One hidden turn or mirror swaps the rows below in pairs. Which row is each named row swapped with?
z356: [ 48  25   9  11   0  21 -17  -4 -12  15 -19  19  11 -17   0   1]
z772: [ 16   1  33  -7 -26  22  -3   1 -20  -8 -34  32  -4  10  28 -34]
z551: [ 17  -2   8 -10   9   8  -8   3   0 -27 -50  37  24  12   7 -43]
z25: [-10  16   3  17 -16  23 -48   2  50  12   6  16  -2  -4 -12  -3]
z685: [-29 -29  17 -16 -55 -39 -20  23  -7   0 -11  13  19  -2   4  -9]
z10: [-25   2 -14   0 -50 -26 -19   8  12  19 -39  12   8  22 -17  19]
z947: [ -7  -4  28   6  23 -17  17  11 -42 -11  15 -12  10 -12   9 -29]
z122: [-11  -6 -19  -2  13 -22  21  -1  36   7 -40 -13   3  53  21  14]
z907: [-17  39  17  -4  -3  31  24   1 -13 -32   7   2  -8   3 -19 -26]
z734: [  5  -8  -6  12 -15 -53  17  -4  30 -18  19 -11   6  51  13  21]
z371: [-39 -42  -5   0  -2 -40  -5  33   3  -8  22  11  17 -10  -2   1]
z437: [-52  -4 -12  10 -18 -50  -7   6  -8 -32  -7  -8  16  17   0  24]
z771: [ 17  -8  -1 -20  -9 -56  20  35   5   8  -4  18  24 -16  22 -15]
z338: [-13  15  36  26 -10  23  10 -12 -10 -53   8   6 -19   6  10 -22]
z41: [-12  14 -13   2 -26 -36 -27  -1  32 -33 -29 -36  13  11  -9  17]
z370: [ 11 -15   5 -34  -6 -36 -25  33  -8  35   4  -8   7  13  17  -7]
z693: [  0  18   1 -16  32  21  33   0  13 -41   7 -15  18  -2  22  -9]
z649: [-10 -20   2 -30   4  -5 -33  17  -8   2  -6   6  28   4  59  -6]
z523: [ 16   3  40  17  -8 -16 -11 -15  13 -42 -17  13 -16  15  52 -27]
z832: [ 11  27  27  11 -12  22 -14 -11  46 -18 -36   4  13 -25  -5  16]
z345: [ -3  -3   7  13  -9  55  14  -6   9 -27  32  15   3   2  12  18]
z945: [-17 -15  -4  42  16 -29 -16 -15   2 -34  23  28  27  26 -13  18]
z50: [ 34  33  -6   6 -30  17  31  -9  37   2   9  19   5   4   7  21]
z363: [ 15  17  11   0 -55  -2  15  -8  10  -2 -17  -8 -40  32  24 -10]
z653: [ 42  27  13   5 -11  24 -29  -4  19  13   9  30   3   9  -6  22]
z943: [-49   5  -8   5  -1 -55   8  -1 -14  -7   2  37   9  26  13  20]
z256: [-25  12 -16  -2  24  18   7   1  26  24  -7 -23   8  -4  -6  27]
z970: [-29  -4  20  -6 -15 -41 -49  -7 -19  12 -22  23  12  21  -5  23]
z842: [ -2 -21 -42  25   2 -35  23  -8  28  18  13  17  -5  17  -1  13]
z200: [-20 -22  25 -13  -5 -41  -3   6  24  10 -33  -9   1   2  59   2]
z102: [-29   4  -8  23  24 -54  12  -3  47  -9  13  23   3   3   2   6]
z880: [ 44   6  23  11   4 -15  14   7  11 -56   8  -2  16   6 -12 -27]
z895: [-13 -14   8   5   9  11  21   8  -9 -31  29 -36   1  25  -1 -31]
z836: [-22  24  -4  39  -2 -13  10 -27   4   6  23   0   7  15 -16  44]
z249: [ -4  18  43 -13 -21  34 -23 -14 -16   0 -12  -6 -16  19   1 -17]
z202: [  4  -6 -13  -1  -9 -36  -9  11   1  62  -7  -7  -7  10  21   6]
z270: [-25   1 -22   1 -22  -9  -1 -10  41  18 -34   7  -4  57   3  -2]
z988: [  3   5  27   3 -59  36  -8 -16   4 -15   3  27   3  11  13  13]
z173: [ 28   5  18  17  32  -1   8   6  27 -26 -48  24   6   8  -9 -30]
z117: [ 34 -11 -18   1  21  14  33   9  -9 -26   2  10  18 -16   1 -25]
z298: [ 19   9   1  -2 -33 -48 -15   8 -15 -31 -46  30  22  -1  -6   8]
z979: [ -5 -12  23  11  54  -6   1   4   2  13  -9  36   7 -22  27 -10]

Swapped with z270: z551
Swapped with z907: z943
Swapped with z693: z102
Swapped with z772: z10
Swapped with z173: z122

